Each named turn below is shown by a few rows before and after it. Which turns, in which order, take the first row of each later pair to the second? The first pair is answered.
X (before -> after):
[ 12.6  27.0  13.6   6.7   3.6  -0.1   7.5  24.9 -14.9  -3.2   0.1  -5.9
  -2.9   0.2  12.4 -21.9 -15.9  16.4  18.9   1.3  15.4 -13.6  -3.0   8.3
 -11.1] -> [-17.4  -2.8   7.8   6.2   2.7  -1.0   9.5  10.7 -21.1  -9.8  -0.4   2.9
  -1.4  10.4  -9.1 -18.3 -45.6   8.7  10.6   3.3  15.1  -6.0  -0.5  -4.8
   9.0]
[-12.0 -20.6   4.2   2.3  10.0 -14.3 -10.3 -16.5  22.6  -4.2  -1.1  11.3
  -4.7   5.0  -7.1   1.7 -12.7  28.7 -27.2 -14.5   3.7 -18.7  15.7   3.3
   9.8] -> [  5.5  -2.3   7.4   0.4  13.7 -14.1 -13.0 -12.5  31.8  -0.8   1.6   7.1
  -4.9  -2.3   3.3   4.8   8.3  33.7 -25.6 -13.7   2.5 -21.5  12.9   9.3
  -2.5]
[ 12.4  11.9   5.3 -18.2  -9.0  -8.5  27.7  -3.6   7.7  -0.2   3.2  -8.7
   3.1  10.4   3.4 -14.8   1.6  -1.2  -0.6 -28.2   3.1  -7.3  21.1   4.4
 -36.8] -> [ -4.3   2.2   2.5 -15.3 -16.2  -6.5  32.1  -1.7   1.1  -1.4  -0.5 -11.3
   8.0  16.1  -2.2 -19.9 -18.5  -2.0   0.4 -28.5   5.4  -2.9  22.6   0.2
 -28.0]
P (before -> after):
[-25.5  11.6  -4.7   1.1   9.3   9.9   0.2  10.9 -24.6 -13.8  16.8  -9.8
  10.2  18.0   4.3  15.0   1.6 -10.9   0.0   3.6  -3.2  10.8  12.5  -6.0
  -6.2] -> [ -5.9  23.8   8.5  -3.3  11.3   7.5 -13.0  14.4 -23.6 -16.5  11.6   0.1
  -4.3   2.0   8.8   5.8  15.8 -14.4   5.3  17.5  -9.8   7.2  -1.8 -18.2
   6.7]
[-17.8 -25.7  15.8  -9.0  29.2 -14.7  -6.3 -15.5  21.7  -0.1 -25.9  21.0
 -19.6  -3.8 -33.5 -18.5 -27.8   4.6  -5.3  40.6 -13.4  -3.1  -6.7  -2.0
  31.8] -> [-15.8 -25.8   6.8 -16.0  36.5 -12.2   0.2 -37.2  39.5  19.6 -18.8  22.1
 -15.9  -0.3 -35.6   1.0   7.5   2.2 -15.4  24.1 -11.4 -12.8 -10.2  15.2
   4.6]
[ 11.2  -0.5  -1.1   1.4  -3.0  11.9  -2.2   9.8  -1.2  -0.4   4.5  -8.0
  -7.8  -5.3   0.7  11.6  26.2  -6.0   8.2   8.8  -5.9  15.0 -13.5 -16.5
 -17.7] -> [ -6.9 -10.1  -9.1   5.9  -6.1  14.5   6.1  11.8  -7.3  -0.3   8.3 -18.7
   6.3   9.6  -2.4  15.2   9.1  -1.9   3.3  -1.0   1.7  18.6   0.2  -9.9
 -21.6]
R (before -> after):
[-23.8  -2.6  -0.8  -1.6 -17.9   5.2   8.5 -24.6   6.2  18.5 -21.7   4.3
   8.1  -2.2  -4.5  -0.9 -11.0 -20.4   7.9  -0.8  -2.5 -12.3 -15.8   7.7
   2.5] -> [-11.7  -2.7   0.4 -11.0   9.8  -2.1   5.9 -24.9  19.7  -0.8   2.5   0.8
  12.8  10.2  -5.3  18.7  12.7   4.3 -20.9  -6.7  -0.6 -10.4  16.1   8.5
 -19.4]
[ 16.9  -1.9 -13.3   2.1   6.8  10.9  21.9  -5.4  10.2  26.4   2.0 -15.8
   1.3  -6.6  23.9   7.4  14.2   0.9  -8.8 -25.3  -1.4  -5.3  -3.9  12.2
 -16.1] -> [ 23.9  -3.4 -11.8   0.8   4.3  15.7  17.3  -7.1   7.0  23.6   3.9 -11.4
  -6.7 -11.9  23.5  11.4  25.6 -13.8  -5.8 -19.0  -9.1   0.4 -13.9  -3.6
  -5.3]
[ 15.4  17.4  18.5  -3.7  -5.7   9.8 -16.7  24.8 -16.3 -29.0  15.9  14.5
   6.0  -6.7  16.3 -20.2 -13.4   0.7   3.4   8.9  -2.3  27.8  -0.4 -14.1
  12.7] -> [  3.8  21.8  15.3   2.6 -11.4   1.1  -8.4  28.5 -10.8 -20.3   7.6   8.2
  17.6  -1.7  19.3 -29.0 -32.9  15.8   4.1  -0.6   8.2  20.6   4.3   6.4
   7.2]
G (before -> after):
[  9.3  -8.5 -16.1  -3.3   8.1  13.3   5.7  -8.5  21.0  -7.2  -5.6 -29.0
  12.2 -11.1   9.8  19.2   2.8  -2.0   0.4   8.9   5.0 -45.5   1.0  -5.6
  -7.3] -> [  2.1 -14.4 -19.8  -1.5   8.1  15.5   3.7 -11.6  19.9  -5.2  -5.2 -25.8
  12.7  -5.9   6.9  20.4   1.3  -4.5   1.5   7.3   4.9 -43.6   1.9  -7.5
  -6.3]
[-11.7  14.3 -15.8  -4.1 -15.6   1.3  20.3   2.4  22.8  38.5 -13.6  -4.2
   6.7  -2.2   3.5   1.3  -5.0  -4.5   8.5 -43.5   4.3 -37.8 -33.5  47.4
 -16.5] -> [-30.7  -5.7 -22.7  -1.7 -15.6   4.8  25.9 -10.2  15.4  35.6  -9.3  -0.9
   9.1   4.2 -11.0   5.8 -16.6 -12.2   6.0 -46.0   4.8 -30.9 -30.9  35.0
  -8.7]
[ -1.1   6.5  -3.5  -5.0  -7.0  -0.3  -4.1  16.0 -27.1  -7.2   6.7 -17.8
   9.0  11.4   9.9  -3.3   6.1  23.0  -0.9  -9.2   4.9   9.1   4.2   7.8
 -16.5] -> [  7.4  13.1  -3.2  -7.4  -5.9  -1.6  -4.6  13.6 -22.0   0.6   4.1 -16.6
   8.4   6.0  10.8  -2.9  16.1  20.9  -1.7  -9.6   4.4   4.4  -0.5  13.2
 -22.4]
Then:
(2 to 4 turns a pair)
[  8.9  20.2 -15.5  15.8  -5.9  21.4  38.9  27.3  -9.8  28.7   5.0 -40.0
  19.0   3.3  10.5  22.8  20.2   2.2  17.4 -19.0  -6.6   5.1  -6.8  15.8
 -34.6] -> [-12.8 -13.2 -22.1   7.7  -0.4  23.5  35.3 -15.2  -2.7  38.3   8.4 -16.8
   7.9   2.6 -18.6  37.3  28.7 -27.6   3.3 -20.3 -15.1   3.9 -25.9   0.2
 -23.5]	X P P G
[-14.6 -11.5   2.5   0.3  10.6  -6.4  -1.6 -16.8 -11.1 -10.7  -3.3  11.9
   9.8   9.3 -14.0  22.0 -10.5   1.9 -12.7   1.8   7.4  15.4   3.0  -1.4
   3.9] -> [  3.1  -1.7   7.8  -5.2  15.9  -6.1  -6.2 -20.4   0.7  -5.6  -2.3  16.3
   3.7  -0.4  -9.0  29.0  17.3  -0.3 -16.9   1.1   1.5   7.1  -4.2   1.2
  -7.5]	P G P
[ 15.0   7.6  19.9 -18.7   9.4 -10.6  -0.9  23.0   1.9 -48.2  14.5  -3.1
   9.5   4.2  28.4  -5.5  21.5  29.3   1.3  24.4  -0.4  -5.9  27.0  -6.9
   0.7] -> [ -6.4 -16.2  16.3 -21.0  14.8 -11.2  -0.7   5.0  -1.2 -55.8  19.7  10.0
   6.5   9.7   8.4  -0.8   4.6  21.9  -8.1  26.4  -3.4  -3.4  28.3 -21.9
  16.1]	X X X
[ -3.7  10.2  -4.0   7.5 -30.4  34.5   7.9   6.1  -5.3  30.2  -0.9 -20.0
   3.0   5.0  11.0   0.6  21.2 -43.4  35.3  -0.2  -8.7   2.0 -14.8   1.4
 -18.4] -> [-11.0  -3.0   1.1   6.5 -32.9  34.2  -0.3   0.4 -12.3  23.3  -4.5  -7.1
  -5.6   0.3   0.5  -6.9   8.6 -52.7  36.7   8.5 -13.2   2.9 -22.1 -16.3
   5.7]	X P
[  1.3  -0.2 -18.4  11.0 -20.2  23.8   9.2   0.7  -0.6  18.7   5.7 -12.8
  10.4  -7.9  -0.6   8.7  15.9 -19.9  24.6 -13.6  -6.6  -2.1 -16.3   8.3
 -18.7] -> [ -1.4  -1.8  -6.5  17.4 -18.2  14.6   1.8  30.6 -16.0 -13.7   7.2 -19.7
  11.5  -0.5   0.7 -10.5 -25.8   0.1  25.3   0.8   0.0   9.5   6.8  -6.6
   9.7]	R P
[  5.5   7.3  -8.9   2.8  -5.2  21.8  13.6  -9.6   5.9  17.8  17.2  -5.0
   6.3   1.6   7.1  18.8  51.7 -17.7  -2.6 -16.7  -4.5   1.7  -0.3   3.9
 -35.1] -> [  9.6  14.1  -0.4  12.3  -6.1  16.0   8.1  37.7 -20.3 -24.4  20.4 -22.6
  12.5  13.6  17.3  -1.8   3.4   9.7   4.0   1.3   2.4  21.2  32.7 -12.5
  -9.5]	P R G
[ 24.2   8.8   6.6   5.8 -18.1  31.5 -16.1   3.6 -31.8   7.4   2.6  -5.6
   2.5 -11.6  31.6  10.1  29.1 -32.5  24.4   6.8 -28.6  16.1 -22.3 -14.5
   9.8] -> [-17.9  -9.3  -2.9  10.9  -0.6   1.3  -0.7  13.6 -21.4 -12.9  10.3 -22.8
  34.5  28.5  20.6   3.5 -40.7  28.7  -9.0 -14.1   1.5  10.9  38.3  18.6
  -3.7]	X R X G
[  5.9  15.0  -1.3  11.5   6.2 -13.9   6.9  -9.2  21.7  14.0 -13.9   9.4
   1.3  -9.0   3.5 -14.7  -3.7  17.4  -3.8   8.3  23.2 -20.9 -19.8  27.7
  -7.3] -> [-22.9 -11.4 -15.5  14.3  -3.6  -1.2  15.9 -26.3  11.5  21.0 -12.8  12.5
   5.7   0.0 -12.7  -4.9 -11.4  -6.5  -1.0   5.3  21.0 -11.2 -24.8  17.6
  -1.7]	R R G P
[-27.7   3.1 -10.9  19.8 -18.2  27.2  18.0  10.4 -18.1  -1.6   9.7  13.6
  10.0  14.1 -10.4   5.8 -19.4 -24.8  -5.0   3.0  -8.4  -0.4 -17.0 -17.7
  16.3] -> [-27.1   3.0 -17.4  17.4 -13.0  26.9  22.9  -6.1  -4.0  12.8  14.6  15.3
  13.1  15.5 -10.8  20.1   5.9 -27.7 -14.2  -7.2  -8.0  -8.6 -19.1  -4.3
  -5.4]	P P
[ -7.4  -6.7  10.7   6.6   4.2 -11.0  -9.3   6.4 -11.0 -20.9   1.1  18.9
 -23.2 -10.8 -13.3 -10.8 -26.3  -6.0  -1.3  19.7  -3.3   1.7  -2.2 -28.4
  39.3] -> [ 23.2  26.8  16.5   1.5  18.4 -23.1  -4.8  23.7  10.8 -15.4   8.5  -0.1
  -8.9  -9.0  14.2  -2.1   4.1  30.3 -11.6   7.2   6.4 -11.0  19.6   3.7
  -5.7]	X R R X
[ 23.9  40.6  -2.1   8.0 -13.7  -3.3   7.2  14.3   2.2  23.5 -10.8 -22.6
   2.0 -12.0  31.7  -6.9  20.6   7.8  20.9  -4.7   4.5  -8.7 -12.1  26.8
 -29.8] -> [ 33.6  20.5  -2.5   1.9   7.8   9.2  -4.1  17.6 -12.2 -19.4  24.5 -21.8
  -3.6   1.5  21.0  20.3  42.9  -2.0   1.7   8.3  -7.0  19.8  15.5 -17.5
 -24.1]	P R
[ 14.3   1.3  -3.8  -9.2  12.4  -6.0  -4.0   0.0  12.1 -17.1  13.3 -10.4
   3.9  13.2   1.5  17.9  31.4  11.9 -16.9  -3.5   7.6   8.8  18.0   1.6
 -12.7] -> [ 26.9  10.7   9.5 -12.4  11.2 -11.6 -14.3  10.8   7.5 -27.4   6.5  -4.6
  -9.1   0.6   4.2   4.8  26.6   9.2 -12.0  12.7   2.2   8.0   8.8 -10.9
   6.3]	P P
[-19.6 -24.8  -2.6   0.5   1.9   0.2   3.2   0.1  -6.1   8.8   2.5   0.1
   8.6  17.2  -1.0   5.1 -17.7  -9.7  -0.3  -5.9  -0.1  21.2 -14.8  -1.9
   0.4] -> [  4.5   1.9   5.1   3.1  -1.5  -0.2   1.8  23.2  -8.0  10.3  -1.2 -10.5
  11.9   7.0  22.3  -7.0  -7.7  -2.5  13.3  -3.7   2.4  19.6 -16.0   7.9
  -8.1]	X X X P
[ -1.5 -22.6   7.2 -17.6 -14.9  21.5  16.7 -20.2 -24.8 -13.3  -5.9   5.5
 -14.3  -4.5 -20.3   4.7 -19.1   4.0  -1.9  10.3  -9.9  25.2  13.2 -25.2
  17.8] -> [ 13.4  10.5  16.4 -21.0  -8.3  -4.7  17.8 -19.8  10.2  10.4 -26.6   7.3
 -10.6 -14.5  -5.0 -12.3 -14.6  42.9  -8.1  -1.6   4.5 -10.2   9.1  22.8
  -6.7]	R P R P
[ 18.0   1.1  -6.9  -5.4  -5.6   9.2   4.5 -24.0  18.7  22.1  11.0  -2.8
  -7.7 -13.0   0.2  -1.6  44.9 -25.2  16.3 -16.8   4.9   2.1 -13.4  20.6
 -21.6] -> [-20.2 -18.3 -15.4  13.1 -16.9   6.8  12.6   7.7 -12.7  -7.6  10.9 -23.9
  12.5  14.3  -5.0 -18.8 -31.2  -1.6  21.2 -15.6  20.7  22.3  22.6  13.7
   5.9]	R R P
[ 13.4  -2.9  20.1 -14.0   8.1   2.5  -9.5 -14.8   9.9  -4.4   7.3  33.0
 -17.2 -22.7 -11.3  15.4  18.5   4.7 -21.5   9.8  -3.6   2.4  -3.9  -7.0
   8.8] -> [  0.6 -12.6  16.4 -11.2   8.7   5.1  -6.8 -15.0   2.1 -11.4  12.2  31.8
 -13.1 -14.3 -20.3  16.0   6.3   3.0 -25.7  11.5  -4.2  11.3   5.6 -16.5
  15.7]	G G
[-19.0 -19.3  -4.7  17.2  -6.3  20.6   5.4 -11.0 -26.8   4.8  -1.7  13.4
   9.6   7.0  -5.8   7.8  -6.2 -24.0  16.2  -1.1  -7.9  25.1 -15.1 -17.1
  22.3] -> [ -4.5 -20.0  -2.1   8.8  14.5  20.0  -2.6 -11.7 -19.7 -11.4  15.5  13.8
   9.7  13.4  -8.8  23.5  18.5 -16.4  -1.5  -0.5  -9.9  28.3   2.2 -26.4
   9.9]	R R
[  5.6  16.2  -7.0   1.8 -29.6  14.1  13.2  10.7 -24.0  16.5  -2.8 -22.5
 -14.3   3.9  11.4  -3.6  24.9 -12.8  38.4   8.2   8.1  -3.4  -7.5  10.5
  -3.1] -> [  0.8  13.5  -8.4   4.0 -29.1  13.9  13.2  14.1 -28.1  13.8  -2.6 -27.8
 -10.7   6.3   9.9  -5.7  15.0 -11.9  39.3   6.8  10.1  -2.9  -2.3  11.1
  -1.4]	P P
[  5.8  30.6  -3.6  -2.8 -12.8  29.4  16.0  -3.6   1.6  30.9  -5.5 -10.0
  -1.3 -14.3  16.8  -5.5  20.3 -16.1  11.2 -15.7  -4.7  -2.4   8.2  -3.5
 -16.1] -> [-19.7   8.5  -9.6   3.7 -19.6  33.6  19.6   2.3 -13.5  19.0  -6.4 -12.7
   4.6  -1.1   6.9 -12.2 -17.7 -18.9  16.2 -13.2  -2.3   8.9  15.7 -14.5
   3.6]	G P
